One turn sends every row of this set to another row. A few are shown first. Where does it send the rows asked after them?
tupen: [-17.6  -7.4   1.5  24.6   5.3   3.2   2.8   5.5   7.2   1.4  -9.8   1.8
 -15.8   7.0  -7.2   2.3  12.9   8.8  -4.0   6.8  -4.0   8.0   6.4  -6.1
   3.3 -10.9   7.0  24.7   5.4  -1.8]
gezib: [  4.7  -6.7  -1.9  -9.2   2.6   2.5   7.7 -18.4  10.0   7.6   8.0  10.4
  14.4  23.8  -6.4  15.8  -8.9  -6.1  11.6   4.2  -6.0  -7.9   2.1   1.4
   3.9   9.4 -17.6   2.7   0.0 -12.3]
Telo: [  9.3 -12.4   9.6  -7.5 -11.3   8.6  -4.7  26.2   7.1   1.5   9.6  -6.3
 -16.6   9.0   4.9  -9.6  -0.2   1.6  -8.0  -6.2 -19.9  -7.2  -4.5 -13.4
 -20.3   1.8  -4.4   0.4  -9.1  -2.9]
nobeb: [ -3.2  -3.0   7.5   4.9 -14.7  17.6   6.6   2.4  -7.9   1.7   4.1   8.9
   4.2  -2.3 -17.0  14.2 -11.0  -3.9 -15.9  13.9  -8.7   3.4  -6.5  11.0
   0.1  -9.9 -20.8 -14.1   3.7  -7.2]
Voror: [  1.6  -0.7 -17.4  -1.9  -3.3  11.7   9.3  16.2 -13.9   5.7   4.3  -9.6
  10.3 -27.5 -12.3   5.5  -0.8   2.5  -2.8  -5.9  -6.2  -2.4   0.7   2.8
   0.3   3.8   2.3  10.8  -0.8  -8.7]
piro: [ -2.4  -9.2   8.0  -2.4   8.3  21.5   0.7  20.0   6.5  -1.3   1.0 -11.6
   3.5  23.9  16.1   1.0   4.9 -15.9 -14.9  -5.8   1.6   0.7  -6.7  17.7
   1.0   8.2   4.9  10.3   4.4   3.4]
papus: [ -4.6  12.1  -5.9 -11.8  16.9   5.2   5.5 -10.0  -9.3   1.6  -7.1   5.8
   5.6   3.2  -6.1  12.0   2.0 -19.5  20.8  -7.3  -4.9   5.5  -2.3 -14.9
  14.7   2.0  -2.7  15.2  -5.6  -8.1]
ziraf: [  1.3  -5.2  -2.5  -7.7   4.9 -23.9  -1.9   0.8  -5.6  -1.9 -14.1 -16.2
  -6.6 -19.8  -4.1   3.9  -8.6   5.3  11.1  -5.0   0.2  -4.1  -8.1  -3.5
  -2.0  10.1   3.2   8.9  -7.8   7.3]
ris: [  1.2   1.3   9.7  -6.2  -0.3  -8.4  -0.9  11.6  -5.4  -0.3  -1.3  -4.8
   4.1 -18.1   6.7  -2.2 -11.8  -8.3  -7.5   7.3  -9.5   7.0   9.0   4.5
 -11.2  15.4 -14.8 -12.5 -18.9   6.0]
zivi: [ -2.9   2.5   5.3  -9.5  -8.1  17.0   8.2  -5.0  -6.6  12.2  17.0   7.2
 -16.8  29.1   4.7  10.0   3.9   8.5   3.1  -9.3  -2.5   5.1  10.5   3.3
  -8.9   6.5  13.8   5.0 -22.9  -9.1]
mabas: [  2.7 -11.6  -4.1   7.2 -11.7  -5.0  -3.9   8.9  -1.9   2.5   0.4  -9.9
 -36.9  -3.1  25.5  10.2   4.1  -8.3  -5.5  -0.2  12.0   1.9   2.0   3.8
  -5.9   0.6   5.0   0.8 -10.2  -3.8]
kufiz: [ -5.9  -3.4   0.6  -7.9 -19.0  17.0  -3.1  -5.2  14.0  -1.0  25.9  14.4
 -16.3  28.4  -9.8   6.0   0.6   3.5  -1.7  -8.6   0.0   8.7   7.5  -1.1
   1.3  -4.5   3.0   8.0  -7.5   7.8]
gime: [  5.1  -0.6 -11.3   5.9 -10.8   1.1   0.6   7.0 -14.9  -6.3 -14.2   1.2
  -4.5  14.9 -12.0   3.7 -12.2  -0.5  13.9  -8.1  14.8  -3.7 -22.4   4.3
  12.5  -3.5   6.6  -3.2   1.7  -0.9]
miris: [ -2.9  -3.3  -9.6  -1.5  -7.9   7.1 -13.6  18.8  14.1  -3.3   9.8  -7.2
 -23.6 -10.2  12.0   5.1   5.0   1.6   8.9  -6.3 -17.6  11.2   0.9 -19.8
 -12.6   0.4   1.3  -1.3  -5.4  -5.6]
rako: [ -4.8   1.6 -12.1  -9.3  -4.2   3.6   3.4   5.7  14.6   8.3   8.4 -12.9
 -34.6  -5.5   1.4   2.4  -5.2 -19.0  -5.8 -11.2  -5.8  -4.6  -2.7   9.2
  -9.3  -0.4 -20.1   7.8  -5.5  -2.8]
nubap: [ 17.0   1.0  11.4  -5.7  -8.6   1.7 -15.1  -0.6  -3.2  -6.5   1.2   0.2
 -28.6  -2.4  15.8  18.8   0.4  -1.4   4.1 -16.3   8.6 -14.8  -3.7   3.2
 -10.5   1.4   1.3   3.0 -13.3 -12.9]
Nuge: [  2.2  -7.4   4.3  -6.5  -4.8   8.9   5.7   7.0  12.2   8.4 -30.4  13.0
   9.9   0.6  -6.2   3.7 -12.2   5.6  -2.4  -6.6   2.2  10.4   7.0  -4.7
  -6.1  14.9   4.2  -2.6 -13.3 -10.1]
fesed: [  7.1  -8.8  -3.3   5.5  -3.5  -3.1   5.7  -8.1 -14.0  14.4   7.5   8.1
  14.0  37.4   5.9   6.0  -1.2  -4.6   7.7   4.9   1.3  -9.4   1.7   6.6
   1.8 -10.1  -4.7  -1.4  -8.2  -4.5]
Demil: [ -4.8 -12.6   3.4  15.3 -10.3   4.4   6.7  -6.8 -11.8   0.6   3.6   7.4
   7.1  10.2   0.0  -6.0   9.8 -10.7  -0.2  21.3  -4.4   0.6  -0.5 -20.9
   5.3  -5.8  -3.2  15.9   5.3  10.6]
bagur: [  3.9  -2.2  -3.6  -7.4  -2.7 -13.5 -14.2   7.0  -9.9  -6.7  -0.6 -13.1
  -5.9  -9.4  -2.4   2.7  -3.3  -5.6  -7.7   5.8  -6.1   8.7  -9.4   5.9
   4.7 -16.3 -14.5  -4.2   1.7  22.2]
dif: [  4.8  -3.2 -17.5   3.4  -8.4   7.8  14.6  13.6  -7.3  -8.9  -6.4  -0.5
  -3.0 -10.3  -1.8  -9.1  -4.8 -16.1 -14.8  -1.2  16.2   1.6   8.0   2.6
  14.1  13.2 -13.9  10.3  -4.7   8.9]
rukib: [ 11.7 -12.8 -11.8  -6.9   4.4  14.1  -0.3   4.5 -10.6 -10.1 -20.0  -3.7
  -1.4 -15.9   2.0  16.3   8.9   0.3 -11.6  10.5   2.3  11.5   7.5  -2.2
  13.7   1.4   0.2   6.0   2.0  -0.1]
dus: [  5.1  -4.4  12.7  -5.6  -4.5   7.5   0.9  -5.4   2.5  18.0   2.0   2.3
  24.5   2.8   5.9   6.9   1.4 -25.6  -6.8  -4.1   2.8  -7.2   4.9  13.5
  -5.6   1.5   1.3  18.1  -5.4  -0.7]
mezi: [ -3.5  -3.2  -2.0  -8.7  -6.7  18.7   4.4 -22.7   4.3   3.9  10.5   5.3
 -31.6  27.3  -5.9   7.2   4.9   9.6  10.5  -3.4  -0.2  -6.5   0.6   3.5
   0.9   6.4   2.6  12.6  -5.4  -0.4]
pina: [-18.1  17.6  -0.6   8.6   9.8  20.0   8.3  -7.2  -2.3 -13.0   6.3   4.3
  -5.9  -7.3  10.1  14.0  -6.5  -5.9   3.9 -14.6   5.5  -3.4  -3.6  -1.4
  -1.0  10.5  -6.5  12.7  -5.1 -13.0]
kiko: [ -0.9  -7.9  -8.0  -1.2  -1.9  -6.4   1.8 -11.4   5.9   2.8   3.5  19.9
  17.5  27.7  -0.4   7.6  -5.7   4.7   6.5  -7.5   4.9   5.4   2.4 -20.0
   3.8  -5.9   0.3   4.7  -3.4  -3.1]
vok: [ -1.3  -0.3   4.8   0.3  -3.8  -9.0  -0.5   7.3   3.8  -3.9   1.2   5.9
 -44.9   5.7 -15.5   4.8  -4.5  -8.7  -5.1  -7.5  -5.9  -0.9   3.0  -6.5
   3.2 -14.3 -20.9  11.8  -8.1  -3.9]

rako -> miris
ris -> ziraf
Demil -> dus
Where do these go?
fesed -> gezib
piro -> pina
gime -> nobeb
Voror -> rukib
zivi -> mezi
Telo -> nubap

